128 stands for zero in the data rows.
Here are some points:
145  86 177 186 125 143 165  52 126   0 150 130 216 183  82  90 136  26  97 132  45 163  43 144 102 146 216 114 155 140 157 119
128  36 101  77 166 137  75 122 137 195 127 106 171 190  62  72 109  32 172 138 170 155 125 121 228 126 162 255 116 105 122 131
137 228  45 155  97 128 155 180 121 105 123 164 207  88 129 154 180 205 122 115 144 118  29 144  82 111 101  46  91  26 122 137
 99  79 255 200 114 111 127   4 125  72 132 144 164 148 144 156 165 165  77 126 191 118 173 144 255 127 114  72  79 194  84  87
135 100 174  92 149 149  84 106 141 159 108 116 160 198  40 114  86  52 155 145 137 160 156  87 232 111 122 230 110  78 144 145
138 135 176 219 135  42 144 127  78 124  49 143 212  24 156 171 187 203 112  66   6  65 189 162  42 163  91 100  88 253 165 150
 55  71 173  79 162 184 133 152 150  51 120  73   0 130 231  34 118  49 180 158 134 111 149 105  90 162  98 226 165 195 162 153
149 179 102 160 128 129 212 112 127  82 124 135 152 145 111 189 111 171 100 141 121 139  98  74 140  69  70 107  95  78 156 126
153 120 122 203 132  97 196  21 118   0 130 141 209 133 148 172 123 106  73 136 128 141 193 111 102 129  58 136 146  85 169  96
 84 136  93 100 136 164  96 141 133 151 127 147  10 165  23  87 136 124 174 125 153 151 107 166 197 150 254 135  74  73  92 184
161  98  77 157 154  59 153 116 146 145 153 122  88 104 173 161 124 123  71 176 164 130 219 116  61 104 107   0 153 186 155  68
143  70  20  68 166 130  77 173 156 197 169  73  61 138 186   0 107  67 182 157 230 132 207  90 101  94 147 163 153 154 161 136
138 162 107  74 108 143  97 226 157 255 158 109 103 104 154 115  80  95 125 131 179 110 185 107 126  78 104 174 183  95  83 141
115 126 205 196 151  51 175 126  76  45  66 144 221  59 166 142 168 177 128 117  52  61  72 168  62 217 125  61 111 224 155  90
185 120   0 123 168  82  90  88 153 149 197 100  91 111 186  15 110  80 128 160 252 150 255 105 163  75 174 121 134 102 156  96
158 130 122 212 149  91 177  53  97  18 102 136 230  53 206 142 146 154  51 105  61 102 212 162  67 110  97  61 152 247 171  91
134 100 129  95 148 164 162  75 133   0 154 136  58 104 150 101 111  91 129 159  24 166  48 129  38 176 213 126 171 165 170 116
163 123 103 169 115 115 180  37 129  33 134 131 136 120 160 212 112 160  95 123 116 149 255  87 109 101  16 122 143 114 166  99
 92 163  65 120 129 158  99 126 145 130 116 169   7 127  95 177 173 171 166 126 134 167  53 175 117 174 145  97  64  48  95 137
136 112  60 209 159  63 168  27  80  29  94 146 218  75 156 152 180 154 103 126  49 142 166 151  42 167 135  49  80 255 179 102
12 more points follow, each with its number after it:
116  99  86 134 153  95 125 143 118 165 135 144   4 188   4  55 142 124 167 143 199 163  78 172 132 160 255  85  66  95 115 151 0
 94 135  65 216 136 103 169  50  92   0  87 154 219 102 147 185 176 154  81  76  42 124 217 160  47 172 106  68 134 228 165 133 1
169 142 108  98 109 144  85 226 150 255 134  97  92 129 156 101  76 113 119 125 230  94 242 108 199  55 110 124 168  80  90 144 2
100  40 193  73 169 133  96 135 131 161 100 107  29 183  60  92 100  30 200 148 166 154 141 129 223 153 167 255  97 124 124 140 3
155 131 156  83 127 156 141 111 125  47 163 143 129 120 139  77 111  91 135 139  37 175   0 150  34 158 200 127 164 131 175  96 4
 92 134 174 144  81 131 109 129 150 193 136 139 116 145 102 194 122 122  92 112 147 113 228 125  91 112 100  82 193 103  80 192 5
115 175 163 152  85 100  72 203 128 196 127 124 176 139 127 166 120 100  88 137 244  98 196 135 122 123  95  24 195  87  76 147 6
169 142 207 161  89 100 141 123 116 159 145 172 143 110  88 176 155 195 128  88  88 130  27 148 178  94 187 120  57 174  90  73 7
118 146 134  65 134 179 102 158 149 180 128 111 101 184  30  78 108  54 171 140 193 125 106 147 184 126 185 222 125  46  80 153 8
124 178 141 153 106 118 104 156 137 159 108 176 188 124  49  87 142 194 127 120  86 108  48 144 205 150 178  53  86  32 133 170 9
145 129 143 135  94 183  66 106 146 160 132 115 165 142 135 166 102  97  58  94 161 101 255 128 158  79 123  92 203 144 106 171 10
167 116 105 117 124 115 161 155 121  87 155 146 145 111 119 141 113 112 129 132  53 167   0 138  66 132 230 144 143 124 152  82 11
Which three of these numbered points are nearest to each point below, looking only along the 6 directions in which the first points spread most? Their numbers follow each, nearest first.
 95  81 230  82 163 181 134 112 132  93 148 100 204 138 115  80 108  59 146 144  31 105  37  98  66 153 133 204 167 182 164 165 > 4 11 3
 82 184  92 160 132 106 117  15 108   0 120 176  98  74 160 160 194 149 106 111 134 165 153 198 130 209 173  69  91 115 140 113 > 11 1 7
123 149 110  84 151 156  65 129 147 194 153 125   0 177  53  70 101  81 156 136 235 147 162 148 217 125 187 165  96  26 106 175 > 8 0 3
169 125  99 125 121 130 203  67 127  29 131 136 164 145 178 169 123 145  93 128 116 161 118 104  88 128  60 129 139 109 169  65 > 11 1 5
123 155 146 101 100 139  86 255 131 255 116 112 101 126 166 169 105 127 144 123 175 104 122 126 127 116  61 123 155  89  67 126 > 6 5 2
100  57  81  57 170 165 122 199 155 122 144  82  31 133 192  33 116  54 199 168 118 126  92  94  77 144 134 193 163 152 170 134 > 4 11 3
162 132 204 172 103 114 134 124 104 147 151 158 223 118  91 159 155 180 134  92 105 131   0 151 203  93 171 128  55 156  85  66 > 7 9 5
155 155 216 130  97  90 127 144 102 176 147 148 168  96 132 145 166 202 148 106 104 135   0 157 174 128 138 107  62 190  95  59 > 7 9 5
163 176 143  41 141 132 140 189 134 191 124  94 129 130 154  91  87 144 172 150 124 120  62  77 197 110  44 202 119 123 151  82 > 5 6 10
 69  39 186  98 168 154  92  78 125  86 108  94  34 191  73 106 110   4 185 159 141 154 195 132 211 170 166 250 121 169 137 144 > 3 8 10
112 155 128 201 146  74 176  42  85   0  79 144 117  39 214 199 178 201  86 125  63 118 162 155  65 202  82  77 100 171 171 117 > 1 11 7
 66  29 115  93 157 169  90 211 147 129 107  63  24 170 181  25 134  29 199 143 152 104 168 105  78 149 123 215 165 207 158 181 > 3 8 4
168 141  47  99 155 127 138 122 146 143 153  91 191 147 167  59  86  71 105 175 209 121 174  82 237  52 136 132 146 137 145  76 > 10 5 6
127 123  76 186 149  45 131  73  84  77  69 152 255  65 132 133 167 154  92  88  36  89 223 158  15 173 193  81 130 255 170 150 > 1 7 11
 98 121 110 134 133 121  92 157 124 175 115 176  92 120  83 149 177 190 181 121 186 156   0 174 145 133 132 126  34  50 105 137 > 9 7 0
121  89  74 213 153  81 193  70  88  33  81 160 155  81 131 191 166 200  91 108  57 128 128 144  16 183 102  99  98 201 185 124 > 1 11 7
 85 150 158 137 107 159 112  98 129 121 112 172  88 109  90 168 156 230 133 122 151 138  94 169 183 141 117 135  84   4  83 165 > 9 7 5
131 172 131  85  93 143 108 209 147 244 147  94   0 125 169 114 108 155 131 143 174 114 159 133 148 116 143  20 175 183  82 118 > 6 5 2
